One turn sends every row of this set to another row. A few are shown first. Where does it send the rows asked after them?
Q620: [  2  13 -34 -36 -29  12  16 -43 -36  -7 -13  20  -9 -10   1 -19  15 -14
 -24  -8  -8 -11 -23  15]
Q732: [-21  38   2 -50  13  22  54 -12 -12  18   0 -24  22 -10 -12 -28  -9  25
  21 -20  22  29  11  -9]
Q309: [-17  11 -14  -2 -20   7  -5 -53 -33 -25   3  25   8  -7  -1   7   6 -15
 -20  13 -27  19 -13 -14]
Q626: [ -4   9 -30 -31 -28  -6  19 -48 -37 -13  -4   7 -14 -13  -9 -11  16  -5
 -16   2   7 -34  -6  26]
Q721: [ 13  -4  27  29  24 -17   9  30 -26   1 -10  31   8   4  -1  29 -14  -7
  -9  22  -2  20  -3 -32]
Q66: [-23  -9  12  21  -6 -38  34  40 -15  -9  28 -27  -2  27 -30 -33 -24   3
   7  -3  -7  -8   5  -4]
Q902: [-13  -8   3   4 -10 -32  43  45 -16   0  20 -27  -9  27 -30 -46 -20   3
   4 -13  -1 -19  -1   8]
Q415: [ -5  15 -25 -23 -27  18   3 -44 -34 -12 -10  30   2  -7   4 -11   8 -18
 -27  -4 -24  16 -26  -5]
Q639: [ 14   5  35 -24  16  12 -26 -17   2 -17  44  11  20 -22  13 -52  22   7
   7  -6  -7 -16 -17 -26]
Q950: [ 12   3  35 -24  17   3 -20 -19   1 -20  47   2  16 -23   8 -49  25  12
  13  -2   5 -35  -7 -15]
Q855: [ 37   1   2 -17  13   1  28  46 -30  26 -34  35  -9   3   5  -4  -4  -9
 -19 -10  11   0 -26  -3]
Q455: [ -1 -28  -7   7   1   5  17  39  10 -12  -9 -26 -36 -20  -7  -9  -2  27
  17  23  44   3  23  19]
Q689: [-29  37  10 -36  17  22  43 -14  -9  11   6 -19  30  -9 -11 -18 -12  24
  21 -12  11  48  12 -25]
Q263: [ -9 -27   3  26   5   6   6  34  13 -20   0 -21 -25 -19  -5   3  -6  25
  18  33  29  27  25   1]
Q733: [ 26   0  15   6  18   0  14  40 -26  16 -26  41   4   6   8  11 -11 -12
 -19   2  -8  26 -23 -27]
Q22: [-31  35  11 -35  17  10  49 -18 -11   8  11 -30  24 -12 -18 -16 -10  29
  27  -8  25  28  23 -15]
Q900: [ 19   6  31 -32  14  16 -20 -12   1 -12  39  12  17 -23  15 -57  24   7
   5 -13  -5 -19 -21 -20]
Q278: [ 10   4  37 -19  18   6 -24 -19   1 -21  48   6  21 -24  10 -47  22  10
  12  -1  -3 -24 -10 -23]
Q899: [ 30  -3 -27 -28  27  28  16 -30  21  11  -3  15 -19   6 -15 -12  27  21
 -23 -18  -1   3 -36  34]
Q644: [  5 -22  -6   7   0  37   1  47  13  -5 -20   3 -20 -12  10 -15  -8  13
   2   9   7  60  -8 -10]
Q271: [ -6 -25   5  26   5  22  -2  38  15 -17  -6  -7 -16 -14   3   0 -10  17
  11  26  12  54  10 -14]
Q652: [ 16   4  30 -32  14   6 -16 -15   0 -15  44   3  11 -25   9 -56  26  12
  11  -8   8 -39 -11 -10]
Q149: [-26  37   6 -45  16  14  53 -14 -12  13   6 -30  20 -11 -18 -24  -7  29
  26 -14  26  22  20  -8]
Q808: [ 12 -24 -15 -13  -4  20  23  48  11   1 -22 -18 -40 -18  -1 -25   1  22
   9   5  39   9   5  26]
Q446: [  2 -10  -2  19  38   2  -1 -49  25 -16  28   4  -5   4 -24  25  20  27
  -7  16  -5  11  -4  11]
Q739: [ 23  -3 -18 -11  30  33   1 -34  25   5   3  25  -7   9 -10  -2  21  16
 -25 -13 -20  33 -40  11]
Q875: [-32  35  14 -31  18  14  44 -18 -10   6  11 -25  30 -10 -16 -13 -11  26
  25  -5  16  40  22 -24]
Q422: [  8  -7  25  28  23 -36  19  26 -28  -5  -2  13  -1  -1 -11  32 -10   2
   1  30  19 -13  14 -13]
Q791: [ 15 -20 -17 -12  -5  36  14  52  12   4 -28  -3 -33 -14   8 -27  -3  15
   1  -2  22  37 -10  10]
Q393: [  8  -6  -7  12  35  20  -6 -43  26  -9  17  19   1   8 -15  16  17  20
 -16   5 -21  36 -25   1]
Q29: [ 21  -6 -23 -19  28   9  21 -37  21   5   9  -2 -24   2 -24  -4  29  29
 -12  -7  16 -22 -16  44]
Q491: [ 34  -2   1 -18  14 -17  37  42 -32  22 -27  17 -18  -1  -6  -1   0   1
 -11  -3  31 -33  -9  16]
Q705: [-22  -7  16  27  -5 -29  25  40 -13 -11  27 -17   7  31 -25 -31 -28  -1
   3  -3 -23  15  -3 -19]
Q489: [-22   8 -11   6 -20 -11   0 -58 -34 -31  13  10   5 -11 -10  14   8  -8
 -11  23 -12  -4   4  -6]
Q782: [  9  -9 -11   3  33  -3  13 -47  22 -10  22  -7 -18   2 -28  14  26  34
  -4  11  13 -17  -1  32]
Q511: [ -5  -3   2  -1 -11 -11  34  52 -14   7   8  -8  -1  32 -17 -55 -23  -8
  -7 -26 -23  16 -24  -8]
Q945: [ 21   6  27 -37  13  13 -16 -13   0 -12  39   8  13 -24  12 -61  26   9
   6 -13   2 -31 -18 -12]
Q861: [-23  38   5 -46  15  27  49 -11 -11  16   0 -19  26  -9 -10 -26 -10  23
  18 -21  14  43   7 -18]
Q266: [-14  -4  11  16  -8 -15  26  47 -14  -3  17  -8   6  33 -20 -42 -28  -8
  -4 -16 -31  27 -17 -20]
Q15: [ -5  -5  -3  -7 -13 -19  43  52 -18   7  10 -19 -10  28 -24 -56 -20  -1
  -3 -25  -9  -8 -15   8]
Q544: [-18   8 -20 -10 -23 -16  12 -56 -37 -26   9   2  -8 -14 -13   5  14  -4
  -9  19   4 -29   8  14]
Q209: [ 20  -7  13   6  18 -35  33  32 -31   8 -11   6 -14  -3 -13  19  -4   6
  -1  19  35 -40  12   9]

Q950 -> Q652
Q732 -> Q861
Q489 -> Q544
Where do these go?
Q422 -> Q209
Q29 -> Q899
Q263 -> Q455
Q705 -> Q66

One turn sends every row of this set to another row. A few are shown first. Where does it send the rows asked after them?
Q505: [-11  27  49 -10  23   2   9  33 -31  16  22 -37  -1 -14  -1 -38  -6  -6]
Q939: [ -5   8  62 -10  36  -8   2  26 -35  28  29 -32  -3 -46 -18 -17  -4 -13]
Q685: [  9 -13  32 -18  63  32 -31  20 -12   4   1   1  25 -28 -19  -2 -29  20]
Q882: [  7  13  48  18   6 -24  30   7  -9 -12 -22 -21   3 -13 -11  28  29 -19]
Q970: [  4  19  55   6  10  15  14  -4 -35 -22 -19 -13 -25  16  -4 -18  -3   7]
Q282: [  5 -25  31 -15  50 -12  15   0 -46 -23 -21   0   0  30 -19   7  -6 -32]
Q492: [ 15 -34  -5   7  11 -41  29 -11 -17  22  48   8  31 -12 -31 -19 -18  39]
Q397: [  8 -25  27 -10  49 -22  24   1 -32 -20 -28  -5  15  22 -24  19   6 -36]
Q927: [ 24   9  15  13  13 -37  11  38 -28  17  33 -16 -18 -14 -65  29 -17  37]
Q571: [  2 -35  17   3  52  28   7  15   3  -2  24 -26  17 -34   8 -17  -6  17]
Q356: [ 25  23  11   8   9 -26   9  41 -26  13  23 -15 -15   6 -66  17 -25  47]
Q91: [ 16  15   4  16   4 -34  15  42 -29  10  37 -22 -26   1 -50  19 -18  37]
Q142: [  7  31  62 -19  33  -1  10  32 -15  25  -2 -34  31 -29 -38 -23  -2   3]
Q376: [ 15 -18  -6   1  10 -60   9   4 -13  27  33  20  49 -13 -40  14 -16  22]
Q244: [ 19 -23   8 -11  21 -29  -1 -13 -32  24  36  28  30  -4 -49 -20 -39  48]
Q923: [ -4  29  46  -5  21 -13  22  41 -11  21  10 -45  25 -24 -12 -17  11 -12]
Q424: [ 20  -7 -13  -4 -19 -23  26 -19 -18  -4   5  29  28  -6  -3   1 -35  32]
Q843: [ 23   7  16  11  14 -21  13  30 -35  13  38 -18 -29  -5 -63   8 -25  50]
Q201: [ -4  32  62 -20  34 -12 -17  39 -33  28   7 -21  13 -30 -28  -4 -10 -17]
Q607: [  9 -41  31  -4  52 -18  36  -7 -35 -20 -15 -13   5   9 -21   8   8 -32]
Q104: [ 12 -21  70  16  23 -10  24 -15 -31  -6  -1 -17 -24 -40 -20  11  15  -8]
Q402: [ 26 -13  -7  -6 -13 -33  28 -19 -11   2   0  31  40 -22 -18  18 -30  27]
Q877: [ 19 -27  -5  -2 -12 -23  27 -28 -26   0  21  28  15 -26  -5   1 -37  30]
Q638: [ -9 -17  12  -1  47   6 -30  32 -13   4  22  -5  11 -29  17  20 -14 -13]
Q978: [ 28 -14   3 -15  -5 -22  10 -26 -26   3   3  40  29 -22 -26  11 -45  34]
Q242: [  3  23  60   1  13 -13 -15   7 -39 -11 -26   4 -15   1 -16  30  -3 -20]
Q551: [  3 -11 -13   1   4 -53  -8   7 -33  21  44  27  22   7 -15   5 -31  17]
Q64: [ 18 -39  42 -15  61  -9  28 -12 -38 -19 -24  -6   9  10 -37   3  -1 -22]
Q921: [ 12   2 -12  -6   4 -33   5   4 -21  15  25  22  40  26 -29 -21 -33  42]
Q796: [  9 -15  18  -2  51   4  -5  30  17   6  -2 -16  50 -43 -15  23   1   5]
Q383: [ 12 -26  32 -13  52  -3  29  -8 -38 -25 -28  -8   9  31 -27  -8  -4 -18]
Q903: [ -1   8   2  -7  39  23 -11  37   8  -8  -4 -16  36   3  11  -8 -13  13]
Q96: [ 19 -19  -3  -8  -9 -32   8 -21 -34   3  15  42  17 -22  -7  20 -42  18]
Q119: [ 26   6  75  -1  26  11  22 -15 -22 -10 -34 -13   2 -15 -47  -4   5  17]
Q819: [ 25   8  10  15   9 -27  28  33 -20  13  34 -26 -16 -10 -64  13 -14  48]

Q939 -> Q505
Q843 -> Q91
Q551 -> Q492
Where do these go?
Q903 -> Q796
Q397 -> Q64
Q96 -> Q877
Q242 -> Q104

